Named moves come first, each a turn or a mirror and shown by rows before and after it. Which of them, in which order, take the first row of each pair that follows to the second? Write the first one first, as in the answered first pair.
L:
| -0.68 | -0.47 | -0.19 | -0.09 | +0.36 | +0.12 | +0.82 | -0.37 | -1.06 | +0.87 | +0.36 | -0.93 | -1.13 | -0.47 | +0.93 | -1.32 | +0.44 | -1.01 | +1.02 | +0.68 | -0.43 | -0.72 | +0.74 | -0.55 | -> | -0.58 | -0.27 | +1.15 | -0.85 | +0.64 | +0.09 | +1.25 | -0.78 | -0.66 | +0.07 | +0.32 | -0.42 | -0.62 | -0.94 | +0.39 | -1.16 | +0.23 | +0.26 | +0.86 | -0.15 | -0.50 | -1.61 | +0.48 | +0.16 |
| -2.13 | -0.94 | +0.28 | -0.41 | -0.64 | -0.87 | +0.20 | -0.40 | -1.67 | +0.94 | -1.48 | -0.16 | +1.64 | +1.13 | -2.08 | +1.29 | -1.59 | +0.79 | +0.26 | +0.83 | +0.02 | -2.13 | +1.82 | +1.37 | -> | -1.83 | -0.49 | -1.04 | +0.32 | -0.71 | -0.82 | -0.47 | +0.29 | -1.99 | +1.64 | -1.38 | -0.86 | +1.03 | +1.77 | -1.15 | +1.21 | -1.50 | -0.67 | +0.40 | +1.81 | +0.06 | -1.20 | +2.25 | +0.58 |
| -0.44 | +0.25 | -0.31 | -0.76 | -0.13 | +0.04 | +0.42 | +0.12 | +0.39 | +1.64 | -0.92 | +0.37 | -1.30 | +0.76 | -1.51 | -1.23 | -0.85 | -0.40 | +1.66 | +1.37 | -0.33 | -0.02 | +0.27 | -0.23 | -> | -0.84 | +0.08 | +0.55 | -1.63 | +0.00 | +0.16 | +0.84 | -0.36 | +0.51 | +0.88 | -0.86 | +0.57 | -0.68 | +0.29 | -2.20 | -0.87 | -0.82 | +0.40 | +1.22 | +0.85 | -0.71 | -0.61 | +0.02 | +0.27 |
Q:
| +1.50 | +0.17 | -2.01 | -0.08 | -1.41 | -0.47 | -1.84 | +1.30 | +2.18 | -0.70 | +2.96 | +1.95 | +0.35 | -1.37 | -1.28 | +2.79 | +0.65 | -0.21 | -0.11 | -0.57 | +3.35 | +3.43 | -0.20 | -1.01 | -> | +0.48 | +0.89 | -2.43 | +1.04 | -1.25 | +0.72 | -2.30 | +1.93 | +0.93 | +0.53 | +3.56 | +0.15 | -1.24 | -0.69 | -0.03 | +3.56 | -0.26 | +0.36 | +0.11 | -0.74 | +1.71 | +3.68 | -0.30 | -1.34 |
| +0.77 | +2.65 | -1.15 | +2.32 | -2.93 | +1.41 | +1.58 | +0.11 | -0.25 | -0.03 | +0.27 | +0.33 | +0.06 | +1.09 | -0.39 | +1.69 | +0.95 | +0.03 | +0.38 | +2.15 | +1.55 | +0.81 | -1.89 | +0.24 | -> | +0.64 | +2.63 | -1.06 | +2.22 | -2.70 | +2.23 | +1.85 | -0.21 | -0.94 | -0.09 | +0.64 | -0.44 | -0.26 | +1.39 | -0.07 | +1.58 | +0.67 | +0.18 | +0.34 | +2.17 | +0.70 | +0.36 | -1.95 | +0.76 |
| +0.15 | -1.08 | -1.29 | +1.50 | +0.44 | -0.36 | -0.49 | +0.81 | +0.06 | +1.07 | -0.20 | -0.23 | -0.31 | +0.55 | +1.31 | -0.83 | +0.23 | -0.99 | +0.64 | +2.00 | +0.40 | +0.54 | +0.46 | +0.75 | -> | +0.04 | -1.26 | -1.39 | +1.37 | +0.80 | -0.31 | -0.13 | +0.63 | -0.38 | +1.20 | -0.08 | -0.37 | -0.30 | +0.61 | +1.31 | -0.86 | +0.28 | -0.88 | +0.49 | +1.93 | -0.16 | +0.51 | +0.51 | +0.79 |
U:
| -0.22 | -0.55 | -0.43 | -0.56 | -0.53 | -0.71 | -0.87 | +0.39 | +1.14 | -0.08 | -0.17 | +1.30 | +0.42 | -0.24 | -0.57 | -0.85 | +0.19 | -0.90 | +0.27 | +1.01 | +1.57 | +0.88 | +0.00 | -0.35 | -> | -0.34 | -0.14 | -0.96 | -0.23 | -0.27 | -0.48 | -0.94 | +0.82 | +0.32 | +0.71 | -0.19 | +0.58 | -0.24 | -0.14 | +0.19 | -1.31 | +0.38 | -1.31 | +0.03 | +0.93 | +1.21 | +1.18 | +0.40 | -0.64 |
| -0.31 | -0.23 | -0.35 | -0.91 | -0.46 | -0.35 | +0.14 | -0.06 | +1.21 | +0.94 | -1.12 | +0.64 | +0.83 | +0.74 | -1.42 | -0.54 | -0.58 | -0.97 | +0.74 | +1.38 | +0.38 | -0.26 | -0.30 | +0.50 | -> | -0.45 | +0.05 | -1.10 | +0.04 | +0.24 | +0.04 | -0.81 | +0.04 | -0.38 | +1.40 | -0.34 | -0.84 | -0.48 | -0.15 | +0.86 | -1.34 | -0.46 | -1.46 | +0.41 | +0.52 | -0.32 | +0.08 | +0.50 | -1.02 |
| +1.06 | -0.38 | +1.00 | +0.20 | +0.32 | +0.39 | +0.75 | -1.50 | -1.50 | -1.98 | -0.10 | +0.93 | +1.75 | -0.83 | -0.85 | +1.74 | -0.36 | +1.35 | -0.30 | -1.15 | -0.21 | -1.03 | -0.36 | +0.49 | -> | +0.46 | -0.76 | -0.26 | +0.36 | -0.37 | +0.93 | +0.68 | -0.89 | -1.12 | -0.65 | -0.86 | +0.78 | +1.39 | +1.09 | -1.68 | +1.43 | -1.47 | +0.13 | +0.71 | +1.83 | -0.82 | -0.62 | -0.60 | +0.91 |
Then:
Each pair is 2 to 3 moves apart.
| -0.54 | -0.63 | +1.04 | -1.18 | +1.78 | -0.42 | +1.39 | -1.85 | -2.71 | -1.46 | -0.95 | -0.75 | +1.40 | -0.71 | +1.15 | -1.01 | +0.01 | +0.12 | -0.37 | -0.14 | -1.20 | -1.45 | +0.94 | -0.10 | -> | +0.54 | -0.59 | +0.81 | -0.57 | +1.36 | -1.32 | +0.83 | -1.69 | -1.98 | -2.49 | -0.50 | -0.06 | +1.75 | -1.19 | +1.27 | -0.82 | +0.90 | +0.10 | -1.25 | -1.16 | +0.25 | -0.81 | +1.26 | -0.48 | -> L then U
| -0.93 | +0.14 | -0.79 | -0.84 | -0.06 | +1.37 | -0.26 | +0.24 | -1.16 | +1.23 | -0.86 | -1.40 | -1.08 | +0.15 | +0.57 | -0.35 | -1.15 | -0.60 | +1.10 | +1.24 | -2.16 | +0.02 | -0.15 | -0.62 | -> | -0.36 | +0.33 | -0.23 | -0.45 | +0.61 | +0.95 | -0.56 | +0.13 | -1.46 | -0.34 | +0.19 | -1.25 | -1.34 | -1.21 | +1.98 | -0.17 | +0.20 | +0.24 | -0.08 | -1.33 | -1.18 | -0.13 | +0.41 | -1.55 | -> U then L
| +1.33 | -0.31 | -3.14 | +3.47 | -0.81 | +0.38 | -1.01 | +1.48 | -0.17 | +0.21 | -0.19 | +0.28 | +1.09 | +3.10 | +0.47 | +2.19 | +0.84 | -1.93 | -0.54 | +1.88 | +1.24 | +2.65 | +0.73 | +0.12 | -> | +0.25 | -0.34 | -0.40 | +1.32 | -0.74 | +0.44 | +1.05 | +0.40 | +1.06 | -0.85 | -1.06 | +1.65 | +3.38 | +2.69 | -2.47 | +3.09 | -0.70 | +0.54 | -0.11 | +1.84 | -0.17 | +0.53 | -0.93 | +2.74 | -> U then L then U
| +0.64 | -0.18 | +0.64 | +0.90 | -0.27 | -1.16 | +0.20 | -0.57 | +0.53 | -2.08 | -0.25 | +0.90 | +1.04 | -0.20 | -0.65 | +0.89 | +0.52 | +1.07 | -0.55 | -0.83 | +0.17 | -0.60 | -0.83 | +1.38 | -> | +0.39 | +0.00 | +1.05 | +0.66 | +0.01 | -0.85 | +0.45 | -0.16 | +0.20 | -1.88 | +0.19 | +0.42 | +0.76 | -0.14 | -0.38 | +1.03 | +0.39 | +1.48 | -0.68 | -1.09 | -0.44 | -0.98 | -0.76 | +1.73 | -> L then Q then L
| +0.01 | -0.84 | +1.07 | -0.69 | +0.63 | -0.94 | +0.45 | -1.52 | -0.65 | -1.86 | -0.23 | +0.98 | +1.55 | -2.37 | +0.36 | -0.77 | +1.50 | +0.35 | -1.01 | -1.59 | -0.06 | -0.92 | +0.44 | +0.11 | -> | +0.21 | -0.83 | -2.01 | +0.67 | +0.17 | -0.57 | -0.57 | -0.31 | -1.50 | +0.36 | -0.08 | -0.55 | -0.41 | -0.53 | +1.52 | -1.75 | +1.27 | -2.43 | +0.09 | +0.62 | -0.34 | +0.59 | +1.10 | -1.31 | -> U then L then U
| +0.03 | +0.38 | -0.77 | +1.94 | +0.53 | +1.73 | -0.28 | +1.11 | -0.69 | +1.23 | +1.16 | -1.21 | -1.02 | +1.24 | +0.78 | +1.33 | -0.02 | -0.27 | +0.43 | -0.43 | -1.01 | +0.91 | -0.35 | -0.84 | -> | -0.16 | +0.29 | -0.79 | +1.78 | +0.12 | +1.65 | +0.20 | +1.08 | -0.35 | +1.33 | +0.58 | -0.65 | -0.67 | +1.92 | -0.45 | +1.72 | -0.66 | -0.35 | +0.71 | +0.63 | -0.90 | +0.64 | -0.49 | -0.27 | -> L then U then L
